The rows of D fall into a few groups, and each row is roughly a mix of its group's hidden directions.
D, 127 rows:
[[ -3  18 -11  11   2  17   2  -7  15  13  18  18  -6]
 [ -8  14  12  15  -1 -28   7 -18   1   3   7  -3 -11]
 [  2   4   7  -1  -8 -11  38  -5  -3 -10   0  13   1]
 [-12  29 -12   4  11  13  -9  -6  12   9   3 -12  -6]
 [-19 -11   4   3  14 -17  -9   0  -2 -14  -8   7 -24]
 [  4  11  16  -5   7 -16  13 -19  -1   0   6   8  25]
 [ 16 -19 -18  -1   6  21  -2  -1  14  -6  13 -11   2]
 [  7  17 -11  16  17  25   9   4  -4 -11  -9  -4  -7]
 [ -2  -3  -9  -9   2   8 -22  -5  19   1  25  12  10]
 [  9  -4 -17   8  -2  25 -17  -8  14 -16   3   4  -8]
 [ 19  -4  -2  -9  18  -5  16   9 -18 -12 -18  -5   1]
 [  2  26  -2   8  12  11   9  15 -14   4   8  16  -9]
 [ -9   3   8   4  -7  -6   2 -20  26 -10  15 -18   2]
 [ 16   1   1  17  -3 -15  12 -22  11 -12  13  -9  -6]
 [-10   7  -7 -13   9 -26  -5  -4 -22 -12  -2   9  10]
 [-10 -16   4  -7 -11   7  14 -24   8 -14  13  -7 -11]
 [ 19  -5  17   1  11   8 -18 -18 -11 -15   4  -2  -7]
 [ 18 -20 -14   0   2  16   2 -13  11  -1  20 -11   1]
 [-12   0   7  -3  -3 -17 -23  12  -7 -19 -11   7  14]
 [ -9   1  -3 -13   2 -10 -18  24  -7 -11 -18 -14   6]
 [  3  -4 -25  21  -4  13  -9  -4  21   1   2  11  -9]
 [-23  -3  19   3   6   5  20   9  -5  -3 -10   5 -20]
 [  0  -4  -2 -17 -11  16   3  26  -7  20  -2 -10  -8]
 [  9  17 -18   4  19  11  -2   5 -12   1  17   4 -17]
 [-13  -8  20  -8 -11  -5  11 -16   9 -20   3  10 -12]
 [-16  21  19  -3   7 -24   4  -1   7  -2 -11  -7  -8]
 [  5  13   8 -12 -18  -6 -21  -2   9  10  -1  17  18]
 [ -6  21  17  -2   5 -25   9  14  -2  -4 -13   6   6]
 [  8  -5 -11  15  15  24  -6  -7   1  14  -4 -20  -7]
 [  7   8   8  -3 -22  -3  16  -2  -4   7   8  -6  29]
 [-25  11  14  15  -3  17  18   2   6   5   2 -11   0]
 [-16  20  10  11 -18   0  17   0  17  12   5  -4  -6]
 [-11  -6  -1 -17  18 -19   1 -12  -8  -4  12  15  15]
 [  5  -5  13  28  -2  12   7 -11  15  13 -17   3   3]
 [ 18   0   7   0  17  -2 -14 -25  -5  -3  17  -3 -12]
 [-13   0  14   0  13   3  10  20  -9 -21  -6 -14 -13]
 [ -8  -2 -23  13 -10   5  15  -4  22 -14  -8   7   6]
 [ -6   7  14   7   4  -1   1  12  22 -28   1 -11 -10]
 [ 14  11 -21  -5   6  28   3  -2  12  11   5  -5  -6]
 [ -2   1 -11  -2  22 -31   1 -17  -9  -1  -4   4   2]
 [-18  18  14  -1  -7 -22  -6   1  -4 -12   2  19  -2]
 [  8  21   1  -2 -27  10  13   6  -3   8   3  -9  16]
 [  1 -21   6 -14 -11   4   0   2   5  -1  -3 -33  -3]
 [  0  16  -9 -10   6   1 -18  17  -7  20  -6 -11  17]
 [-11   3   5  20  12  22  -8  15 -13  12 -10  -5   8]
 [ 17  -1   4   5   4 -25  14  -8  17  -5 -15  -7 -11]
 [ 10 -16  -2  -8   8 -13 -20   3 -13 -14  -2  23   1]
 [-15  10  15  25  12  15  -1   5   0   4   0  17   6]
 [-23   0 -16   7  -9   6  20   9  -9  -2   1  11  17]
 [-11  -7   9  -4  -2   6  -6  -4  25   6  -4  29  -8]
 [-16   1  -2 -12  10  20   1  16  -9  20 -14 -13   2]
 [-18  14   4   9  -4  29  10   8  11   6   5  -4  -9]
 [-22  -7  -8  10   7   3  29  -6  -1   3  13   9   5]
 [-19   6  16 -17  -2 -16 -19  10  -9  -5   0  14  -3]
 [  2 -10 -12 -13 -25  11  -2   4   3 -13  12 -21   4]
 [ -3  17  19  -5   0   6   4 -11  25   2  -2 -17 -14]
 [  1  -3   9  10 -11 -19  18 -18  11   4   9  22   1]
 [ 10  -8  18 -16   4  -4  -1  -5  -9   8  -8  31  -1]
 [ 11  12  -8  29  -4  -4  21 -14   9   7   0  -2   6]
 [  7  23  -9   3  -2 -17  -7  11  17  -6 -19  -1  14]
 [ 15 -10   7  -7 -18 -13  13 -12   7  -1   7 -17  18]
 [  2 -23  -9   1  22  -7  -8   0   1  -3  -8  13 -23]
 [ 12  12 -12  11  -4  -2  -5  -6  30  -2   7 -17   8]
 [ 18   3  -9  15   0  24 -10   5   2  -6   1  15 -20]
 [-20  -6  12   3  15  15   7  22  -7  -6  -8  -1 -17]
 [  1   0  -5  10  -1  -6  18 -15  24 -18   1 -16  -9]
 [-27  -7  -7  17   9   1   9   4 -17   6   1  -1 -19]
 [ -1 -13 -11  -7   6   6 -12   2 -11  -3  -7 -35   6]
 [ 21  13   1   1  -8 -20 -18   3   5 -13   6   9  15]
 [ -5   3 -27   3  -6 -20 -19   5 -11   8   7   1  13]
 [ -1  -4  16  -9  10 -10 -27 -14  -6  13  14 -10   5]
 [ 12 -30   3 -14   4  16   6   2  -6  -4   9   5  16]
 [-17   0   4  -2  -8  16   9  17 -22 -12  -7 -17   0]
 [  7  -8   2  -1   0  -3  23 -19  12 -22   3 -17  -8]
 [ -2 -39   1   3   4  -7  10   5  -9   1   3  12   5]
 [  1  -5   0 -13  -5  16  -3   9  30 -15 -13   9   4]
 [ -3 -17  -3 -11  -3  -1  -8 -14 -25  14  17  15   1]
 [ 23   6 -10 -10   4  -2  -4 -23  10 -20   6  -9   6]
 [  7  -4 -24   6   5   1  -4   9 -29  16  -2   1   8]
 [ -4   4   4 -18   2 -12 -25  16  -5 -18  11   1   8]
 [  2  -5   0 -17  -2 -22  -9  10  -7 -29 -10  -4   1]
 [-11  -1  21  10 -10 -11   3 -12  -5  -3   5  26 -14]
 [-12  12  -8  -8   6  21  -9  14 -19 -18   6   4   7]
 [-17  -8  16 -14   1  -6 -12   3 -24   1  12  15  -7]
 [-12  -2  -3   3   4  11  13   1   8  21 -13 -26  12]
 [ -5  -6  -3  17   7  28  -2 -10   7   4 -14 -18  10]
 [ 17  21 -21  -5   5  -3  -9 -12  -8 -13  -5 -13   5]
 [ 20  -1  -4 -10  -3   0  22   8  10  -6 -14 -14 -20]
 [ -9   0  23  -7  -1  -7  20 -23   8  -5   1  -9 -13]
 [ -2  -8 -38  -3  -2   4  13  -2   1   4  14  -2  -1]
 [ 12  -2   8 -19  -3 -22 -11  16 -16  -5   4   4 -14]
 [  4  12   7  -2  -5 -14   1 -15  -9 -25  -3 -19  16]
 [ 30  -5   4 -14  -9   8  -3   4  -8  -1 -14 -20   5]
 [ 15   9  15  -5  11   3 -18   0  -9 -28  -7   1  -6]
 [-14  -5   7  -7 -22  -7   8  -9 -24 -16   1  10  -1]
 [-13   5  -6  -9  21   8  -4  10  -7  14   3  28  -5]
 [  5  -7   8 -13  -7 -32  -9  10   6  -9 -16  -7  -3]
 [  2   6  -2   6   8  21 -11   3  -4  31  15   0  -9]
 [ -7 -15 -13  14  -2 -15 -22  10 -18   1   3  14   2]
 [-30  11  25   1  -6 -13   7   1   1  -3   3   4  -3]
 [ 18   6 -21   3  16 -13   1 -19 -10  -3  -3  -7  15]
 [ 15 -14   4  -6 -16   0  30   2  -9  -7  -2   6 -12]
 [-21   5 -13   7   9  14   2  18 -19   6  -6  -8  14]
 [  3  -1 -29 -20   3  -3 -13   4  -5   6  -4  -9  19]
 [ -3  15   5   0  16 -11  -8   3 -12   8  -3  32   4]
 [ 10  -9  -1  10  18   7  20   4  18 -15 -12  -3 -14]
 [ 15   0 -15 -12  15   4  -1  12 -18  16 -13  -7  13]
 [-18 -18  14   7  20  -7 -12   1   9   5  -6   3 -19]
 [-16   9   9  -7  -1 -29  13   0 -13  -1  -6  15  -7]
 [ 11 -23  -2 -10 -11  -3  -6   3   1 -23 -18 -13  -3]
 [ -5  -4  13   7  -9   0  14   8  16  17  -8   1 -27]
 [  1   0   0   2  12  -2  22  -6 -21   6  -3 -28  -6]
 [-16 -17   6 -14  -5   6   6  -6 -10   8  -2 -22  20]
 [  2 -20  -8 -16  12  20  -3  18 -14 -12   2  -7   0]
 [-16  10  -8  13   1 -11  12   2  -4  20  16  20   6]
 [  0   4  23  -1   3  -2 -30   9 -10  17   3   6   1]
 [  4  14  -4   0  14   2 -13  17 -19 -26  -8   3  -4]
 [ 14   0 -20  12  24  -8   5  10  12 -11  -5 -14  -4]
 [  7   2  33  12  -3   4  -3  -9   7  20  -5   9   2]
 [ -3   4 -16   8   5   8  17 -10  -4  12  11 -14  26]
 [ 18 -14  -2 -20  -2  24  -2   8   6 -14   1  -7  12]
 [ 14  17   0  12 -19  10  -2  13 -17 -15  -9  10   5]
 [  1   9 -14   2  -2  -3 -26  -1  17 -12  13  19  -7]
 [ 19 -11  -9  16  -2  -1  10   6 -18 -11  -9  23  -1]
 [-15 -15   4 -13  16  18   6   8 -17   6   2 -14 -11]
 [ -4  19  30  -5   5  14  -7  -8  -6  -7   7  10  12]
 [ -5 -19 -10  -9  14  20  14   6  -7  -8   0 -20  -8]]
Here is one row of each group, with its name. Which group are the others in?
[-17   5  11 -20 -28  10  -5  -8   0   0   2  -6  11] -> Y
[-23  14 -15   0  -2 -16   4   3  -3  18  12  16   4] -> X
[-12   0  -9  12  10  28  -1  -5  -4  -9 -12 -14  17] -> W

[ -4  -7  -8 -22   4 -10  18   3 -18  -9   0 -23   4] -> W
[ -5 -10   8  -8  21 -12   0  -9  -3 -23  -6  14 -17] -> X
[  2 -17 -10 -20  -7  -5   8  -7 -14 -27  -3   6   3] -> Y
[ 12 -15   4  14  -7  -7   7 -16  25   9 -14  -6  -5] -> W
[  3  13  12   5  -6   7  -4  15  12 -21 -24  10   2] -> W
[-11  28   8 -14  11  16  17  -5   2   9   3   2   2] -> X
[-14  14  -4  11  10 -14 -17   7  -3  22  12  12   4] -> W
[-15 -17  17  -5   2  17 -10   8   5  -8  -4 -21 -11] -> X
[ 13  -4  18  -1  18  -9  -5  -4   9   7 -19   3 -22] -> X
[-16 -15 -21  10   7   0  -7   7 -20  -4  17  -2  -9] -> Y
[ -8  19  18  15 -23 -16  -3   1   5  -2   6  11   9] -> X
